In the data rows, 50 means zero.
Each row below has a hidden score, from 0 to 20, with 10 about the middle. What is it? The score is a weighted sum of the row's numbers plus the product of two more (or one squared), each taken from its middle value.
[55 56 57 57 46 67 55 36 39 33 54 34 46 42 65 64 50 40 31 51 44 60 62 57 53 53 60 60 25 49 43 41] -> 12
[35 61 50 37 40 56 53 46 75 56 60 74 68 36 34 36 60 31 44 60 68 25 31 56 24 45 47 33 33 47 45 25] -> 6
[42 67 52 41 39 52 53 45 67 55 60 72 73 33 36 39 54 28 47 65 65 22 31 62 22 47 50 24 34 51 42 30] -> 9
[58 48 73 73 55 65 59 45 34 44 74 37 42 37 39 70 46 56 56 43 25 43 31 80 42 45 78 66 54 69 45 63] -> 19
[56 62 35 33 49 33 51 36 47 63 22 56 60 45 59 41 57 47 61 66 52 59 56 41 66 50 38 29 54 51 40 54] -> 10
[42 25 50 43 48 49 42 84 63 75 42 60 41 68 33 23 48 54 76 33 70 48 25 20 40 47 35 53 80 38 57 63] -> 10
[47 59 35 43 47 44 48 51 58 64 50 63 72 42 43 34 60 29 51 60 61 34 45 50 54 47 36 36 54 50 46 44] -> 10
[40 49 51 57 43 56 46 53 52 34 52 50 52 45 49 54 49 45 37 38 53 46 51 51 43 46 39 60 36 51 47 39] -> 10
[56 54 48 51 48 38 46 40 47 66 56 62 79 36 30 38 55 43 55 60 55 21 51 67 53 40 42 35 52 59 41 50] -> 4
[56 57 58 55 43 68 53 34 38 33 53 33 44 41 63 66 50 42 27 51 44 60 66 54 53 50 63 63 26 47 43 38] -> 18
[68 35 62 14 11 38 32 68 59 99 5 64 36 53 89 35 63 58 88 48 69 62 27 18 53 17 56 64 87 28 55 68] -> 8
[45 51 66 62 52 52 50 43 40 42 65 47 53 37 44 58 50 51 45 42 39 41 48 70 45 47 58 57 43 63 37 48] -> 10
[39 37 33 36 34 75 40 83 85 48 53 71 65 46 43 19 53 18 30 37 83 31 38 26 49 37 23 64 53 28 55 28] -> 8
[61 40 40 38 48 34 45 77 59 56 28 47 34 82 57 36 45 66 63 50 65 55 59 21 55 52 24 52 65 14 65 51] -> 13
[62 53 39 27 41 30 41 47 43 68 16 57 55 46 57 37 57 55 68 63 56 54 60 40 60 45 40 34 64 40 44 54] -> 9
[48 52 64 64 50 55 51 40 34 36 61 47 49 37 47 61 48 48 44 39 33 45 43 63 45 44 59 56 43 62 42 43] -> 10
[36 55 48 36 34 53 50 57 78 58 60 74 68 39 34 29 60 30 51 58 77 26 27 55 18 53 37 32 35 40 43 25] -> 6
[65 56 45 29 49 24 44 43 39 67 13 59 60 38 54 45 57 56 68 67 52 53 55 49 64 45 48 28 73 44 42 57] -> 10
[54 59 28 35 47 37 49 41 55 64 37 61 67 42 50 42 59 37 49 63 56 44 56 39 62 45 41 34 54 51 47 44] -> 11
[45 54 48 50 70 48 57 45 49 39 45 43 35 61 58 57 44 59 43 48 45 72 68 33 70 59 50 54 53 49 58 57] -> 11
[37 43 41 59 64 59 49 49 64 35 62 49 42 46 47 54 44 43 27 37 40 54 52 38 68 44 57 78 51 58 64 43] -> 15
[40 58 50 40 37 49 53 52 66 54 60 74 69 38 35 33 61 34 55 61 70 21 31 62 20 51 43 24 36 47 39 27] -> 9
[39 43 49 73 69 62 51 57 48 52 69 30 26 61 46 58 36 54 52 30 32 67 42 45 62 57 61 69 61 66 70 70] -> 16
[42 33 51 34 32 52 34 70 59 80 44 70 56 47 43 19 53 52 70 46 59 43 40 48 43 40 40 55 76 44 54 55] -> 8
[46 48 55 69 74 55 54 47 39 49 64 25 29 65 52 63 33 65 54 38 33 69 54 48 66 58 63 60 57 60 67 72] -> 12
[52 53 56 57 47 62 53 38 39 33 50 33 48 45 62 64 49 47 30 49 43 61 67 54 52 53 55 60 28 50 45 45] -> 17
[45 62 42 40 42 57 55 43 61 48 46 62 63 42 44 42 59 33 44 56 61 41 41 49 28 50 45 29 27 45 47 28] -> 7
[42 27 48 45 49 49 43 85 62 68 37 53 39 69 37 28 47 51 72 35 66 47 33 29 42 46 31 54 74 34 59 54] -> 11
[50 62 57 54 36 75 41 40 54 31 65 49 50 28 57 65 50 28 13 45 45 51 51 46 49 42 54 82 27 44 48 28] -> 13
[45 42 63 68 68 54 60 49 35 53 60 26 32 61 52 63 35 70 64 42 37 67 51 62 52 59 64 54 61 59 58 79] -> 9
[60 53 60 61 63 48 62 39 24 43 53 27 37 61 59 68 45 63 58 59 32 63 60 66 56 63 69 45 52 54 50 69] -> 13
[30 57 46 46 47 73 49 41 69 40 55 70 59 35 48 40 58 35 25 46 53 45 39 37 48 38 57 60 32 52 52 28] -> 9
[56 62 62 59 51 46 53 27 36 44 59 47 52 34 41 62 54 51 49 51 31 43 55 63 56 43 72 49 42 65 39 48] -> 7
[46 45 42 55 78 35 55 51 48 42 49 37 31 81 56 58 37 72 55 48 48 72 67 34 71 67 47 46 62 41 69 69] -> 10
[61 53 63 60 62 47 61 36 27 44 52 28 35 56 56 71 41 68 57 57 30 66 66 63 58 58 71 48 50 55 50 69] -> 9
[44 51 31 41 45 49 45 59 67 58 47 67 70 45 43 29 60 31 42 54 66 38 47 40 58 45 28 45 52 42 51 38] -> 9
[45 44 51 71 70 60 48 55 41 51 65 31 32 56 42 60 38 58 54 29 35 65 40 48 59 55 58 65 59 66 68 66] -> 14
[41 47 37 56 49 54 52 62 59 32 46 51 49 64 60 59 50 47 35 40 54 53 53 40 44 51 37 57 43 49 54 47] -> 10
[48 44 45 55 77 38 56 50 47 41 51 35 31 77 56 57 38 76 55 48 50 73 66 35 67 66 47 47 59 43 66 67] -> 9
[38 45 39 58 61 55 45 44 62 33 60 50 40 46 44 55 46 45 28 36 39 59 54 30 69 46 55 77 46 56 63 43] -> 15
[40 51 52 59 45 59 47 49 53 36 52 52 52 39 48 54 49 40 34 39 49 45 48 51 46 46 47 63 37 50 47 36] -> 9
[72 53 61 63 62 53 73 36 22 55 58 38 47 52 39 66 58 54 63 55 32 55 50 65 58 59 85 31 43 69 40 70] -> 5
[43 65 52 42 39 53 52 43 64 58 63 72 73 34 39 41 57 29 47 65 65 20 32 61 22 44 56 26 35 51 44 27] -> 9
[47 44 58 67 73 54 60 49 39 53 67 26 30 64 51 65 36 65 61 45 36 70 47 57 57 60 61 58 62 63 62 76] -> 13
[53 62 30 32 47 36 50 44 46 60 23 54 57 45 62 41 58 44 61 66 54 55 56 34 67 48 41 27 56 46 46 49] -> 13
[52 61 28 37 46 39 46 44 55 63 31 63 71 40 52 35 60 37 49 63 59 44 55 39 65 48 36 35 51 48 47 44] -> 9
[45 53 32 42 45 47 46 54 62 62 45 64 71 44 44 29 58 34 48 57 64 37 51 43 59 44 32 40 51 47 48 41] -> 8
[61 40 66 53 56 65 60 48 36 57 55 48 44 54 57 48 45 69 61 56 35 62 43 70 45 55 70 48 67 68 48 68] -> 16
[32 35 36 40 36 75 44 83 87 38 54 70 66 49 44 19 51 18 30 37 84 28 39 26 52 37 22 63 49 26 54 32] -> 8
[66 51 63 51 57 72 64 33 26 55 55 27 42 53 63 58 45 63 56 62 34 74 58 62 59 59 77 45 48 55 48 69] -> 8
[52 49 49 42 56 40 51 50 41 49 40 52 47 60 58 46 50 67 57 60 53 62 63 50 49 58 45 36 59 48 51 49] -> 9
[41 44 50 58 44 53 51 59 52 40 53 52 53 48 47 53 51 43 45 40 52 42 48 55 39 49 42 53 39 50 47 38] -> 8
[56 42 65 58 57 61 57 50 31 53 55 36 39 57 56 55 41 70 64 49 35 60 46 67 48 54 68 48 63 59 51 71] -> 15
[46 44 41 56 79 41 56 49 48 38 49 35 27 80 55 57 36 72 54 47 47 73 68 29 72 65 48 50 61 44 72 68] -> 12
[56 55 45 57 50 50 53 47 43 32 46 42 39 62 64 72 47 55 39 43 44 64 59 41 49 56 53 53 43 51 53 52] -> 9
[41 50 49 56 43 55 50 54 53 40 51 52 51 47 49 56 49 40 40 40 51 43 46 52 39 49 44 60 40 49 46 39] -> 13
[51 60 62 59 35 80 42 36 49 33 64 46 51 25 57 62 48 31 15 43 44 48 54 52 50 40 59 84 24 46 43 30] -> 10
[49 61 60 60 38 79 40 36 48 31 63 45 50 26 60 62 51 32 14 45 43 45 53 54 51 40 58 82 24 44 46 28] -> 11
[47 51 46 49 69 45 55 42 50 35 44 38 33 65 58 58 42 64 46 46 46 71 71 34 71 59 50 53 51 48 61 59] -> 11
[54 58 31 27 47 36 49 43 46 62 20 54 59 46 62 39 55 50 58 65 57 56 62 35 68 45 40 31 55 46 47 50] -> 10
[41 47 41 56 45 60 48 54 58 26 45 46 52 56 61 60 49 48 27 41 52 53 62 43 48 48 42 62 30 48 53 42] -> 8
[41 39 42 23 34 41 56 76 79 64 44 70 56 56 39 26 62 47 66 57 78 45 39 40 17 74 39 45 52 32 43 33] -> 18
[53 52 51 56 48 50 54 48 41 36 50 44 40 65 58 72 51 61 43 43 46 62 58 42 48 57 53 48 45 50 52 57] -> 8
[59 59 61 57 42 69 53 32 37 33 54 34 48 37 62 65 51 43 29 53 43 59 64 54 53 48 64 63 23 48 43 35] -> 8
[43 51 32 40 46 46 46 52 67 63 52 65 73 42 39 32 59 31 45 57 68 36 52 43 56 43 35 42 49 47 49 41] -> 7
[62 63 62 56 42 74 51 29 38 33 56 31 49 36 67 65 51 37 24 53 40 55 70 60 54 46 68 64 21 48 44 40] -> 8
[50 58 31 34 46 42 45 44 59 61 32 59 71 40 52 35 59 40 49 62 63 44 58 42 64 46 38 35 48 47 47 44] -> 6
[63 54 49 49 57 35 58 66 43 55 51 39 33 78 68 62 46 59 63 52 48 68 49 45 46 68 47 40 67 38 56 66] -> 12
[62 42 45 38 51 30 43 76 56 57 29 45 34 80 57 37 42 67 64 48 65 59 59 28 53 54 28 52 69 13 65 54] -> 10
[49 60 40 46 52 39 55 38 51 56 47 60 67 42 45 44 57 38 53 65 45 39 52 54 62 46 51 33 52 60 46 46] -> 12
[44 36 50 40 42 48 39 71 54 76 43 62 51 52 38 23 50 55 71 45 60 44 37 51 43 43 34 51 69 43 51 51] -> 9
[63 64 64 56 40 72 49 28 36 35 57 34 49 32 67 67 50 38 25 54 36 56 69 56 56 46 68 66 20 47 43 38] -> 6
[38 49 51 55 44 57 46 48 55 38 54 53 52 38 48 53 49 43 33 39 46 46 51 48 48 44 46 64 35 51 45 35] -> 12
[46 45 56 69 77 54 54 42 40 47 64 28 30 63 52 66 34 65 53 37 32 71 57 47 69 58 63 60 59 62 67 73] -> 10
[49 58 28 35 46 39 47 40 57 62 34 60 71 42 50 37 58 37 47 66 59 42 59 42 67 45 36 33 50 49 45 43] -> 9
[62 61 35 36 51 30 53 31 39 62 26 51 64 44 57 50 57 48 62 73 47 49 61 54 65 46 52 27 55 56 46 55] -> 10
[37 58 47 44 44 62 51 40 60 43 46 59 67 38 44 42 56 40 37 53 59 43 50 51 34 48 45 41 24 43 48 28] -> 5
[68 49 77 66 48 70 62 42 39 56 80 54 51 31 24 58 54 60 59 48 31 35 22 81 37 41 86 55 52 81 39 60] -> 18
[48 42 47 58 82 38 54 48 47 39 49 35 29 80 55 57 36 71 56 48 48 75 64 31 73 64 47 48 64 44 71 68] -> 13
[28 51 40 29 24 70 50 73 94 56 60 75 67 42 41 18 60 22 38 48 81 34 25 36 21 59 35 50 36 33 52 13] -> 7
[45 55 39 38 57 39 56 46 49 49 29 54 45 54 57 44 59 54 52 53 45 62 65 38 67 53 53 42 53 49 56 48] -> 10
[40 49 49 58 46 54 47 58 55 36 50 51 51 48 51 54 49 41 37 40 51 47 47 54 40 51 40 59 40 52 46 40] -> 11
[60 57 38 28 44 30 44 49 41 69 18 57 54 44 58 40 56 51 68 65 57 55 56 43 60 48 42 30 67 44 45 53] -> 10
[50 60 38 43 44 47 43 49 54 68 57 65 77 36 36 32 55 31 49 59 64 29 48 52 53 43 33 42 47 54 43 40] -> 5
[76 41 58 16 15 27 25 68 52 89 6 52 35 52 76 40 56 65 81 52 67 58 45 31 51 26 40 59 80 19 51 63] -> 13
[51 59 33 35 49 40 48 43 58 63 34 62 69 40 49 38 60 37 48 64 60 46 53 41 63 46 38 33 52 48 46 42] -> 8
[54 58 34 32 46 33 47 37 48 59 20 54 58 42 62 39 58 51 59 65 59 56 61 40 66 48 42 34 55 46 43 51] -> 9
[51 62 49 37 43 50 55 40 58 55 49 66 72 36 42 42 57 35 51 67 62 30 39 58 27 48 53 22 32 51 46 30] -> 7
[43 61 53 38 39 50 52 50 67 58 60 75 71 35 34 35 60 35 51 61 69 25 34 65 18 47 47 25 37 51 42 31] -> 4
[44 59 56 56 32 77 40 40 57 31 60 49 52 29 59 58 48 32 19 44 47 50 51 45 47 39 55 81 25 44 48 28] -> 9
[57 46 74 74 54 65 60 45 34 44 76 38 44 36 39 69 44 54 56 44 27 44 29 84 41 45 78 64 53 70 45 65] -> 18
[43 40 51 71 73 58 47 50 50 47 68 31 30 55 42 58 37 63 49 29 33 67 49 44 68 51 60 73 57 67 70 67] -> 13
[47 60 64 51 49 56 60 31 43 47 58 57 57 38 57 64 56 45 48 68 36 37 43 79 24 47 72 42 35 72 43 45] -> 13
[67 62 38 39 54 27 58 30 36 61 31 50 65 45 54 55 55 48 65 75 43 48 59 58 62 45 55 30 56 63 43 59] -> 12
[70 59 43 46 53 31 55 28 32 58 35 47 60 46 48 55 54 55 65 73 41 46 61 61 61 45 61 32 54 62 45 61] -> 10
[59 42 43 38 48 32 45 76 60 57 32 46 36 82 59 36 44 65 64 51 66 56 57 27 52 53 25 47 68 19 63 55] -> 12
[54 44 58 52 55 74 65 50 43 58 69 55 61 46 40 36 55 50 50 50 38 48 32 63 42 50 70 44 54 74 50 46] -> 12
[52 43 75 72 57 64 58 41 38 44 73 36 45 36 36 69 43 57 55 42 28 45 32 83 44 46 75 67 52 70 43 66] -> 12
[45 68 53 43 41 54 53 44 62 57 62 75 75 32 36 39 55 31 49 66 66 17 32 64 22 48 53 25 33 57 43 31] -> 16
[66 44 45 36 43 29 41 79 58 61 34 43 33 80 62 37 43 63 63 50 64 57 55 31 49 49 25 46 69 12 62 57] -> 10
[35 45 40 60 68 53 46 46 63 34 63 52 44 47 42 53 46 45 31 39 40 55 50 35 70 44 52 73 49 60 63 42] -> 14
[45 49 66 62 50 50 52 42 40 41 64 46 51 39 45 59 50 48 49 42 39 43 43 68 40 46 58 56 44 66 37 45] -> 14
[53 57 44 52 46 39 48 42 52 71 58 65 75 39 39 38 57 34 57 63 54 25 39 63 52 43 46 36 55 57 40 49] -> 11
[30 41 35 47 65 50 49 58 69 46 59 69 59 59 44 28 53 44 40 52 59 48 43 38 52 51 38 47 52 57 62 32] -> 15
[53 52 53 55 51 58 53 40 39 33 47 38 43 51 61 68 49 57 35 45 45 61 64 47 53 56 57 53 32 49 48 46] -> 10
[48 45 56 70 54 59 47 49 40 35 60 36 36 49 50 68 42 56 38 28 28 57 49 55 60 48 64 71 47 67 54 57] -> 10
[52 50 65 68 44 66 49 38 39 35 68 38 46 33 52 66 43 47 35 36 31 49 46 59 49 46 69 72 36 62 42 46] -> 8
[64 45 45 37 45 30 41 80 60 60 30 45 35 81 62 39 41 63 65 51 65 56 56 29 48 53 25 51 72 14 63 54] -> 14
[53 46 52 49 64 38 56 53 42 44 43 37 35 73 56 57 44 72 58 50 51 67 64 41 57 64 45 42 54 42 57 65] -> 9
[63 40 43 37 49 30 43 81 58 60 31 46 34 79 58 39 44 67 64 48 64 57 57 26 51 50 24 47 70 15 63 51] -> 10
[43 48 53 56 44 55 43 48 54 36 50 51 53 41 45 56 50 43 34 37 49 45 53 51 46 44 44 60 37 49 45 38] -> 12
[48 49 68 64 52 46 50 44 37 42 61 49 48 41 41 61 50 52 48 42 35 42 45 71 40 47 56 53 47 65 40 49] -> 13
[43 58 60 54 35 76 39 41 54 31 60 47 52 26 57 59 47 33 17 44 47 50 55 49 49 41 54 82 24 44 46 31] -> 10
[52 57 45 54 52 41 56 31 44 55 51 56 63 43 42 48 57 43 52 61 39 38 53 58 60 43 55 42 49 66 45 48] -> 10
[62 48 56 46 55 34 50 61 41 56 40 41 35 74 60 56 47 74 62 51 52 68 60 46 52 61 43 38 64 40 50 70] -> 7
[43 46 56 69 74 58 59 49 39 50 64 25 30 65 57 63 33 59 57 42 33 68 49 52 65 62 64 60 60 64 67 71] -> 16
[44 56 56 54 33 76 40 41 53 32 58 45 51 28 58 61 52 31 18 42 44 47 52 47 51 42 55 78 23 42 46 34] -> 12
[34 58 47 56 48 56 50 41 64 31 62 65 57 41 50 60 54 43 32 44 49 41 41 50 37 48 53 56 33 59 49 36] -> 10
[45 42 43 57 82 39 58 47 52 39 51 37 25 77 57 59 34 69 53 47 46 75 65 28 74 65 52 54 61 46 71 68] -> 12
[52 61 34 42 50 38 49 37 51 58 39 61 70 41 48 41 60 41 52 66 53 41 57 47 65 48 44 35 52 55 46 46] -> 12
[46 54 46 51 68 45 56 49 48 39 44 41 35 63 57 60 45 59 45 45 43 70 65 37 68 61 51 50 54 48 58 54] -> 10
[46 53 40 43 48 44 45 45 58 67 50 63 77 40 38 32 59 38 52 59 61 32 51 53 57 44 34 37 51 49 43 45] -> 5
[48 57 61 57 35 77 39 32 51 30 64 45 52 22 57 63 47 35 16 44 45 46 57 49 52 38 60 85 21 45 43 29] -> 9
[65 48 73 68 50 70 62 47 36 53 76 45 46 32 34 69 53 54 58 43 28 40 22 83 33 44 86 59 56 73 44 61] -> 17
[63 60 61 56 42 72 53 30 37 36 55 34 47 36 64 65 50 41 26 53 41 60 67 56 55 47 64 65 21 44 43 36] -> 9
[59 49 69 72 52 37 52 44 38 51 71 55 50 38 30 67 53 55 60 49 27 30 31 77 45 35 71 60 61 78 38 59] -> 15
[44 49 46 53 71 41 57 45 48 37 45 38 31 68 56 59 45 66 49 46 43 71 69 33 73 60 52 49 53 47 62 60] -> 9
[39 44 37 56 49 48 48 65 56 36 45 55 49 71 57 60 53 55 46 43 61 48 49 44 35 58 37 45 43 51 53 58] -> 8
[41 50 33 41 45 48 45 50 66 57 46 65 73 44 37 27 61 34 41 60 66 34 52 42 57 45 31 42 49 46 50 38] -> 9
[65 47 55 37 48 42 47 58 36 62 36 45 38 67 63 48 54 74 68 52 50 61 55 45 53 57 52 36 72 47 44 69] -> 8
[33 55 45 33 31 55 46 63 87 53 57 75 68 37 33 26 60 31 46 51 81 28 28 49 20 55 36 38 34 33 47 21] -> 6
[44 53 63 61 48 55 49 38 36 38 60 46 48 36 47 60 49 48 44 41 36 41 46 64 47 44 58 56 38 60 38 42] -> 11
[48 53 32 40 47 46 46 51 62 62 46 67 71 44 41 30 61 34 47 57 65 37 52 43 56 48 33 39 52 45 49 42] -> 7
[42 50 42 56 42 66 49 46 57 27 50 46 50 48 58 59 49 46 26 39 53 53 59 42 48 45 44 68 25 50 50 39] -> 11
[79 43 55 29 31 28 31 78 49 72 28 44 35 69 69 40 47 69 71 52 67 56 51 37 45 47 30 50 75 13 54 57] -> 9
[48 54 64 63 47 57 46 39 38 39 59 48 46 36 46 62 50 45 42 40 36 45 45 63 43 47 59 56 42 59 42 44] -> 10
[49 59 49 45 42 45 47 43 54 67 55 65 74 29 35 36 59 28 52 61 63 28 38 55 49 43 40 36 46 47 35 36] -> 6
[45 54 34 41 46 48 45 55 70 63 48 70 72 44 41 28 59 29 44 57 67 40 47 41 57 48 29 45 52 44 49 43] -> 8
[51 42 61 68 67 51 53 45 33 49 58 25 29 61 50 67 35 74 63 41 36 64 55 58 57 59 60 57 58 55 59 78] -> 10
[67 64 61 56 43 74 50 28 32 31 54 32 49 32 63 67 51 40 24 52 39 56 70 59 55 43 64 63 20 48 44 36] -> 8
[48 42 55 54 54 45 54 55 47 43 48 51 45 66 61 61 51 68 52 50 52 59 55 53 46 60 52 45 58 53 48 67] -> 7
[37 36 37 40 33 73 41 85 87 47 54 72 64 48 42 18 53 19 31 38 82 35 36 26 49 37 21 63 53 26 56 29] -> 9
[60 62 29 31 47 31 50 38 46 61 23 52 60 45 59 46 58 50 59 70 53 55 59 40 67 49 45 31 54 50 46 50] -> 11
[52 47 48 50 62 37 56 54 40 43 41 36 37 74 58 58 44 71 58 48 50 70 63 44 59 63 45 42 55 44 58 64] -> 8
[44 51 46 52 64 45 57 47 46 39 46 39 35 63 56 57 44 61 47 49 44 67 67 38 65 60 51 50 51 49 60 55] -> 10
[55 60 33 30 48 34 51 39 49 64 22 53 62 44 63 41 57 46 58 70 56 58 59 42 67 49 42 32 56 50 44 51] -> 11
[56 51 42 28 38 25 46 50 54 74 21 68 56 47 57 38 60 59 72 70 51 49 52 47 61 39 52 36 78 57 45 62] -> 11
[59 51 64 61 63 50 55 33 23 40 49 26 36 56 53 69 40 75 58 52 34 66 71 64 59 55 69 47 49 55 50 69] -> 6
[59 58 32 28 47 34 47 40 48 60 19 54 61 43 61 39 53 51 58 66 55 56 64 39 69 51 41 31 55 47 48 50] -> 8
[67 66 38 45 51 30 60 32 34 61 35 49 63 46 56 54 55 46 67 75 38 45 55 60 63 50 57 28 59 65 42 59] -> 17
[62 58 75 63 47 69 56 27 30 38 63 36 50 33 53 71 49 51 36 46 30 52 51 74 46 46 75 60 30 57 38 46] -> 7
[38 50 50 59 42 56 46 50 53 36 52 51 50 42 48 54 52 43 36 39 49 45 49 51 46 47 42 61 34 51 44 37] -> 10
[48 46 65 63 50 48 46 40 36 40 58 46 49 40 38 60 51 59 50 39 41 41 51 70 42 46 57 54 42 62 38 49] -> 12
[42 51 44 51 65 44 56 42 51 38 43 37 31 65 57 57 43 66 44 46 46 70 75 33 71 55 49 55 49 48 61 56] -> 13
[36 30 34 39 37 75 40 80 90 40 49 72 65 55 38 18 49 22 26 33 84 35 44 21 50 33 14 67 48 29 56 34] -> 10
[48 44 66 62 54 44 50 45 38 41 57 49 49 40 38 61 50 57 53 39 40 43 46 70 37 48 56 55 46 61 38 50] -> 16
[49 41 63 65 49 44 49 46 36 40 57 49 44 44 38 62 50 60 56 42 42 42 44 71 37 49 56 53 50 63 39 55] -> 14
[43 54 37 41 49 48 47 53 68 62 54 67 78 43 38 29 58 30 44 57 69 36 51 47 56 47 31 43 49 43 49 42] -> 5
[41 41 53 73 69 57 48 54 44 50 64 29 29 57 41 58 36 62 53 28 34 64 46 46 65 53 57 68 56 63 69 65] -> 12
[44 52 34 41 45 42 45 49 61 63 45 64 73 44 40 29 59 36 47 61 64 35 55 46 60 42 32 39 50 45 45 43] -> 7
[43 51 52 57 44 59 46 50 51 34 54 53 52 39 48 55 51 42 35 39 50 47 49 50 44 47 45 65 34 50 47 36] -> 9
[44 49 49 52 62 41 54 46 42 40 43 38 38 63 55 58 43 69 52 46 47 68 68 39 62 61 53 46 52 50 60 55] -> 6
[46 64 56 58 30 78 41 40 49 31 63 46 50 28 59 62 48 27 17 45 38 45 50 45 52 42 57 81 23 44 47 28] -> 12
[33 44 37 27 24 76 44 78 89 51 62 76 64 45 40 17 55 25 30 47 85 35 29 32 26 58 30 58 37 29 51 14] -> 8
[60 61 59 57 44 68 51 29 35 32 52 35 48 35 64 66 52 44 26 51 41 59 68 57 55 51 63 62 21 45 43 38] -> 8
[53 55 33 28 45 35 49 39 47 62 19 53 60 46 60 38 57 50 58 64 55 58 62 34 68 43 42 32 55 44 49 49] -> 11
[77 43 60 24 27 28 27 78 50 77 23 47 37 65 74 38 46 68 72 55 67 57 52 37 46 45 31 50 79 14 48 57] -> 7
[49 60 55 57 38 77 40 42 54 32 61 48 51 28 60 63 47 28 15 46 44 49 53 49 50 42 53 81 25 45 47 31] -> 11
[47 52 34 42 46 44 43 46 58 63 47 63 73 42 40 33 59 37 48 59 65 35 54 45 60 46 33 38 49 47 46 41] -> 6
[47 48 65 66 50 50 50 41 40 40 64 46 50 40 41 56 48 52 49 42 39 43 48 70 41 45 56 56 43 61 39 46] -> 9
[57 54 68 64 44 70 48 36 35 35 69 40 48 29 55 70 45 41 29 37 33 49 47 67 46 43 68 72 34 59 38 45] -> 15
[43 47 41 55 50 58 49 58 58 29 45 50 51 61 60 61 50 47 30 38 53 51 61 43 46 50 42 60 37 47 54 48] -> 9
[48 29 44 46 50 47 40 86 58 64 36 52 39 70 38 28 44 51 70 35 64 48 39 29 44 45 29 57 70 33 64 52] -> 11
[47 47 64 65 53 46 52 49 36 42 63 49 45 43 43 64 49 50 54 41 41 43 40 73 35 51 54 54 48 66 40 51] -> 15
